Each path below is one point turned by a fixed rotation once a step. After each direction that follows a path, write how fast that rotation turns it, in deg/step (0 if it stays still).
Each turn is a multiple of 5 degrees from 10 to 175, or 0.
Each row of a path follows its step; steps can be skipped.

step 0: [-0.09,  0.15,  0.13, -0.20,  0.06,  0.18,  0.15, -0.09,  0.13, -0.12,
  0.05, -0.32,  0.07, -0.01,  0.01, -0.09, -0.01,  0.10, -0.05,  0.10,
 -0.05, -0.19,  0.14,  0.05,  0.16,  0.41, -0.04, -0.07,  0.17,  0.10,
 -0.02,  0.07, -0.27, -0.03, -0.07,  0.17,  0.09, -0.04,  0.21]
step 1: [-0.07, -0.12,  0.11, -0.01,  0.23,  0.13, -0.06,  0.07,  0.04, -0.20,
  0.24,  0.05, -0.12, -0.01, -0.03, -0.10,  0.13, -0.01,  0.01,  0.11,
  0.05,  0.12, -0.24, -0.08,  0.04, -0.02,  0.12,  0.03,  0.25, -0.17,
  0.00,  0.21, -0.23,  0.05, -0.08, -0.09,  0.46, -0.01,  0.09]
step 2: [ 0.03,  0.14,  0.12,  0.06, -0.09, -0.19,  0.08,  0.01, -0.12, -0.37,
 -0.07, -0.07,  0.14,  0.33,  0.04, -0.09, -0.04, -0.11,  0.15,  0.23,
 -0.03, -0.26, -0.04, -0.14,  0.25,  0.15,  0.20,  0.02,  0.20, -0.08,
  0.01,  0.14,  0.09,  0.05,  0.00,  0.05,  0.12, -0.08, -0.12]
step 3: [-0.12, -0.03,  0.22, -0.10,  0.14, -0.16, -0.02, -0.01, -0.03,  0.00,
  0.43, -0.13,  0.01,  0.09,  0.05, -0.07, -0.06,  0.26,  0.11,  0.14,
 -0.03, -0.01, -0.17,  0.14,  0.22,  0.06,  0.21, -0.01,  0.09,  0.13,
 -0.02,  0.11, -0.04, -0.18,  0.11,  0.00, -0.05,  0.35,  0.03]
step 4: [-0.26,  0.05,  0.08, -0.17, -0.10,  0.06, -0.07,  0.20,  0.01, -0.12,
  0.11,  0.06, -0.03,  0.13, -0.01, -0.12,  0.16,  0.08,  0.07,  0.08,
  0.06, -0.15,  0.12, -0.15,  0.01,  0.19,  0.02,  0.01,  0.23,  0.32,
  0.13, -0.04,  0.13,  0.18,  0.06,  0.01,  0.24,  0.01,  0.35]
step 5: [-0.03,  0.01,  0.15, -0.15,  0.09,  0.03,  0.17,  0.12, -0.03,  0.13,
  0.23, -0.25, -0.22,  0.20,  0.29, -0.12,  0.18, -0.13, -0.07,  0.02,
  0.04, -0.09, -0.10, -0.02,  0.05,  0.05,  0.14,  0.28,  0.28, -0.19,
 -0.14,  0.00, -0.03,  0.20, -0.05,  0.06,  0.07,  0.02, -0.07]
step 8: [-0.02,  0.33, -0.01, -0.16, -0.07, -0.10, -0.06,  0.08,  0.22, -0.10,
  0.35,  0.16,  0.02,  0.09,  0.00, -0.39,  0.18, -0.12, -0.01,  0.04,
  0.18,  0.00, -0.24, -0.10, -0.03,  0.02,  0.13, -0.06,  0.10, -0.03,
  0.22,  0.08,  0.14,  0.09, -0.03, -0.03,  0.07,  0.05,  0.01]
step 9: [-0.07, -0.14,  0.00, -0.01, -0.09,  0.04,  0.04,  0.10, -0.02,  0.07,
  0.12, -0.16, -0.22,  0.18,  0.03, -0.29, -0.20, -0.19,  0.14,  0.03,
 -0.18, -0.35, -0.10, -0.05,  0.11, -0.09,  0.10,  0.09,  0.31,  0.22,
  0.03,  0.14,  0.14,  0.00, -0.11, -0.02, -0.16,  0.00, -0.08]
step 10: [-0.09, -0.03,  0.09, -0.25, -0.06, -0.11,  0.06, -0.18,  0.14,  0.22,
  0.33,  0.03,  0.00,  0.29,  0.05, -0.03, -0.11,  0.32, -0.10,  0.18,
 -0.01, -0.10, -0.02, -0.09,  0.08, -0.09, -0.10, -0.01,  0.16, -0.08,
  0.15, -0.22,  0.07,  0.01, -0.22, -0.11,  0.00,  0.01,  0.17]
step 11: [-0.18,  0.13, -0.02, -0.06,  0.01, -0.07,  0.10,  0.43,  0.13,  0.05,
  0.01, -0.05,  0.05,  0.12,  0.27, -0.04, -0.09, -0.16, -0.12,  0.03,
  0.15, -0.04,  0.01, -0.17,  0.07, -0.29, -0.27, -0.04,  0.27,  0.13,
  0.08,  0.10, -0.07,  0.05, -0.01, -0.01,  0.12,  0.13,  0.13]
[-0.07,  0.00, -0.07, -0.06,  0.06,  0.01, -0.01, -0.04,  0.01, -0.05,
 -0.04, -0.03,  0.06,  0.00, -0.06, -0.04, -0.05, -0.08,  0.01,  0.02,
  0.03,  0.09, -0.08,  0.00,  0.00, -0.01,  0.03, -0.03,  0.00, -0.08,
 -0.06,  0.03, -0.02, -0.02,  0.01,  0.09, -0.02, -0.09,  0.04] : 60
[ 0.00, -0.05,  0.02, -0.07, -0.09, -0.02,  0.03,  0.03, -0.11,  0.04,
  0.00,  0.04,  0.03,  0.08, -0.05, -0.05, -0.04,  0.04,  0.01,  0.02,
  0.01,  0.06, -0.04,  0.00, -0.04, -0.01,  0.07,  0.00,  0.02,  0.07,
 -0.04, -0.01,  0.12, -0.07,  0.00, -0.03, -0.03,  0.03,  0.03] : 60
[ 0.01,  0.10, -0.03, -0.01, -0.06,  0.02,  0.07, -0.06,  0.05, -0.03,
  0.01,  0.02,  0.11,  0.05, -0.08,  0.03,  0.08,  0.05, -0.04,  0.00,
 -0.02, -0.05,  0.01, -0.05,  0.01,  0.05,  0.03, -0.02, -0.02,  0.01,
  0.04, -0.04,  0.04,  0.03,  0.02, -0.06, -0.02, -0.10,  0.05] : 175
[-0.05,  0.01, -0.04, -0.11, -0.04, -0.01,  0.00, -0.03,  0.04,  0.00,
  0.04,  0.00, -0.04,  0.01,  0.06, -0.01, -0.03,  0.03,  0.06, -0.10,
  0.05, -0.02, -0.03, -0.06, -0.04, -0.10, -0.02,  0.03, -0.02,  0.03,
  0.07,  0.00,  0.02,  0.06, -0.01,  0.03, -0.07, -0.04, -0.08] : 20
